(in the rows, 128 means zero)
The rows of X fall into a few groups, and each row is roughly a mix of its group's hidden directions.
X:
[[ 56 169 130 101 134 139 108 153 113 111 139]
 [160 183 106  98  95 120  80 143 121 114 136]
 [116 123 175 122 154 191 113 103  96 106 123]
 [158 115 129 102 128 196 170 142 161 127 135]
 [ 66 140 107 119 126 159 159 131 135 101 174]
 [163 130 121  95  67 161 116 135 155 151 157]
 [109 113  52 136 126 143 150 126 103 138 167]
 [122 142 170 160  73 129  81 153 109 127 115]
 [ 89 165 138 144 133 127  91 122 109  74  91]
 [134 130  80 153 103 131 105 120 123 124 200]
 [ 78 140 112 121 111 115  99 185  89 112 113]
 [ 70 188 136 137 108 140 120  95 152 123 126]
 [ 94 116 174 144 111 151 104 126 156 143 186]
 [108 118 171 144  99 149 122 168  67 126 112]
 [125 143  85  82 140 138  88  85 131 122 167]
 [141 148 132  94 145 130 127  48 117 156 135]
 [101 113 139 148 125  63  97 142 103  86 145]
 [ 93  95 143 124 160 106 147  79  82 107 116]
 [113 152 122 113 127 184 127 110 142 121 196]
 [109 100 130  84  92 164 125 115 187 129 118]
 [153 186 144 102  89 146 128 149 134 174 120]
 [ 91 106 118 117 147 115 184  87 170 142 118]
 [138 107 150 179 153  77 112 141 150  90 113]
 [ 78 174 135 145 123 126 167 131 118  95  87]
 [122 135 113 128 146 141 121 112 107 162 210]
 [109  93 116 171 153  85 149 123 148  81 112]
 [156  88 132  90 139 113 147  68 126 141  93]
 [141  96 127 112 130 158  97 190 102 128 169]
 [ 78 134 132 119 112 119 142 127 111 107  54]
 [130 192 122 122 111 146  73 156 100 129 122]
 [142 167 119 175 123 126 175 115  88 162 145]
 [154 153 114 138 127  88 129  79 134 145  68]
 [159  95 133 135 121  79 186 142 122 144  95]
 [ 95 150 150 128 130 203 106 161 133 139 136]
 [140 116 104 168 134  76 150 134 176 105  99]
 [126 136 165 138 113 117 144 144 134  96  51]
 [ 90 113 160  81 120 139 101 127 125 119  69]
 [127 143  99 131  97 161  94  96 180 156 154]
 [ 80 143 154 152 150 134 110 144 105  67 113]
 [148 104 143 124 102 131 165 176 131 190 124]
 [129 136 103 131 133 191 114 157 185 108 129]
 [128 119 163 165 137 120  89 114 157  70 101]
 [ 81  92 150  99  88 157 123 150 127 168 121]
 [111 141 178 154 127 100 146 159 124 108  70]
 [ 70 104 143 124 117 144  66 130 156 118 140]
 [150 142 125 156  97 164 140 150  57 135 125]
 [131 119 170 100 122 166 127 105 173 104  81]
 [125 138 121 135 153  86 171  65 124 153 111]
 [146  77 111 142 122 140 149 116  72 168 151]
 [169 131  95 130 121  90 162 120 188 143 126]
 [125 142  96 185  78 150 156 140 128  99 113]
 [ 93 136 162 147  85 127  86 142  88 132 163]
 [ 87 141 158 123 139 170  98 171 123 110  86]
 [144 175  83 133 115 167 135  82 161 135 135]
 [123 122 159 146  73 169  85 163 115 117 129]
 [147 158 117 159 181  77 124 132  97 111 110]
 [135 116 180 134 134 142 168 156 101 105  77]
 [132 137 124  94  95 152 103 166  90 155 176]
 [ 75 154 146 134 111 117 145 131 101 108  67]
 [126 112 125 138 124 130  76 163 181 154 169]
 [ 94 125 185 147 162 132 100 140 135  90 160]
 [178 111 174 109 126 179 130 159 122 143 110]
 [ 65 137 126  97 156  90  84 131 121 141 120]
 [102 139 102  85 149 160 125 156 172  84 125]
 [142 103  86  91 165  94 118  93 145 159 146]
 [150 126 132 183  66 140  96 144 114 137 147]
 [ 89 109 182 105 153 142 131 169 111 116  92]
 [114  93 150 138 128 107 167 106 125 102  62]
 [ 85 125 163 133 150  77 144 143 128 111  80]
 [ 88 154 129 109 114 198 152 155 114 142 118]
 [134 106 118 169 102 132 147 101  73 168 153]
 [127 122 206 133 133 143 107 155  85 123 122]
 [142 106  98 124 116  80 171 159 166 139 160]
 [142 195 111 178 135 137 129 112 126  89 138]
 [101 137 121 114  71 126 106 145  96 159 177]
 [104 126 131 154 148  75 141 151 180 100  99]
 [107 165 132 163  71 141 168 120  95 125 112]
 [163 101 123 159 154  75 100  92 134 123  98]
 [159  88 118 114 170  78 146 121 168 138 143]
 [157 158  83 124 108 100 125  94 156 159 169]
 [ 88 107 147 165 160 115 160  89 151 105  98]
 [174 115 129 114 147  85 105 132 176 138 169]
 [153 124 140 134  87 161 125 135 150 199 146]
 [158 119  77 131 141  95 118  92 152 160 167]
 [ 76 105 158 130 106 131 158 124 102 107  75]
 [119 162 174 110 117 179 140 104  91 133 156]
 [128 101 135  79 151 166 156  94 131 139  81]
 [ 67 172 141 143 155 105 127 103 149 144 157]
 [167 137 107  86 112 129 133  98 123 180 170]
 [123 104  93 163 102 117 135 154  62 147 139]
 [ 85 133 160 124 158 111 104 133 113 117  62]
 [166 112  76 122 139 105 131  91 182 136 129]
 [172 102 134 145 167  96 122 116 186 122 110]
 [106 187 147 157 106 154  84 139  97 121 135]
 [ 74  99 134 132 145 140 119 128 170  89  85]
 [136 115 112 158 159  99 183 118  77 118 108]
 [120  85 113 177 143  75 113 144 129  93 118]
 [170  99 140 129 178 100 158 112 139 111  85]
 [109 111 125  83 102 157 121 164 122 183 156]
 [118 107 154 109 150  96 157 177 164 127  84]
 [147 155 130 155 137  80 106 112 113  64 114]
 [122 130 199 136 106 153 126 152 109 108  87]
 [150 195 104 144 120 139 141 134 106 180 132]
 [161  82 132 116 139 193 148 145 126 126 161]
 [123  66 181 138 116 102  95 141 138 151 121]
 [127  76 127 147 170 108 116 144 171  95 158]
 [137 141 108 151 104 120  71  96 165 137 173]
 [ 82 158 150 166 100 148 157 132  80 118 117]
 [ 66  97 139 130 118  88 116 143 113  84 112]
 [125 144  91  81 145 177 100 104 156 142 154]
 [131 132 120 139 162  81 145  87 176 102  98]
 [139 166 103  84 114 148  92 109 127 179 149]
 [133 154 109 161 165  83 164 112  88 114 105]
 [154 102  71 135 119  69 127 120 129 149 102]
 [181 135 117 127 149  75  96 141 114  85 123]
 [125 129 113  65 126 120 106 143 165 164 169]
 [105 155 140 173 108 134 134 111  78  80 107]
 [147 124 148 137  91  81 140  95  67 135 132]
 [ 68 139 144 113 129 147 159 133  96 105  80]
 [128 143 114  78 121 151 110 149  94 165 180]
 [129  92 128 128 115 182 175  80 129 130 106]
 [ 83 128 155 119 146 115 149 129 108 115  57]
 [137 150 106  81 104 132  80 150 110  88  97]
 [141  98 117 115 155 139  86 132 197 149 144]
 [ 99 112 115 137 184 136 107  95 171  88 126]
 [ 75 181 160 127 140 143 147 156 112  96 124]
 [134 114 152 136 122  77 143 172 121 135  68]
 [130 156 142 162 163 146 114 126 182 173 104]
 [177 111 116 168 126 140 179 122  99 135  92]
 [215 143 122 149 106 116 112 130 140 122 133]
 [120 138 110 162 143 127 184 105  94 120  76]
 [ 55 137 154 162 151 143 143 101 145 133 115]
 [126 110 135 100  64 163 116 145  98 118 166]
 [156 149 152 136 121 124  73 122 158 147 185]
 [124  96 110 148 148  88 144 158 173 105  83]
 [160 135  91  77 155  85 125 135 160 153 137]
 [155 150 150 110 184  95 156 108 171 119 117]
 [158 129 178 132 123  99 107  72 147 159 113]
 [141  81 140 174 136  82 126 127  95 102 101]
 [173 186  84 127 136 141 156 103 117 128 146]
 [147 164 104 150 114  92 104  83 120 145  80]
 [121 134 147 126 124 124 169  90  74 100  83]
 [156 129 125 148 135 108  63  97 158 127 169]
 [133 158 158 157 102 139 118  62 152 150 151]]

Here is one row of each group, with its name. Which group are the others in?
[146 167 100  92 135  83 122 126 148 157 174] | M
[ 86 147 153 117 113 178 127 159  88 120  92] | F
[150 112  99 121 140 131  95 167 119 144 197] | G
[150  83 119  76 149 138 146 105 159 161 103] | Q

[ 74 116 134 140 138 162 129 110  83  88 159] | F
[123 133 133  89 156 142 138  73  82  99 102] | Q
[ 99 118 162  89 103 154  64 119 135 135 117] | G
[ 90 159  96  68 129 107 126 141 101 144 157] | M
[114 110 117 128 130 197 164 129 137  92 165] | F
[ 84  89 164 113 116 167 131 161 140 153  98] | Q
[ 99 173 142 130 140 125  57 133 145 131 156] | F
[135 110 167  73 144 125 110 177 129 167 124] | F
[189  96 108 169 125 102 158 112 116 154 136] | G
[ 79 140 154 165  98 149 150 123 113  98  85] | Q
[117 110 147 153 154 127 172  83 122  85  90] | F
[157 135 154 207 125 142 154 116 117 148 138] | M
[ 94 154 157 107 131 141 120 178 137  82  91] | G
[134  87 124 170 109  93 166 158 102 102 102] | F
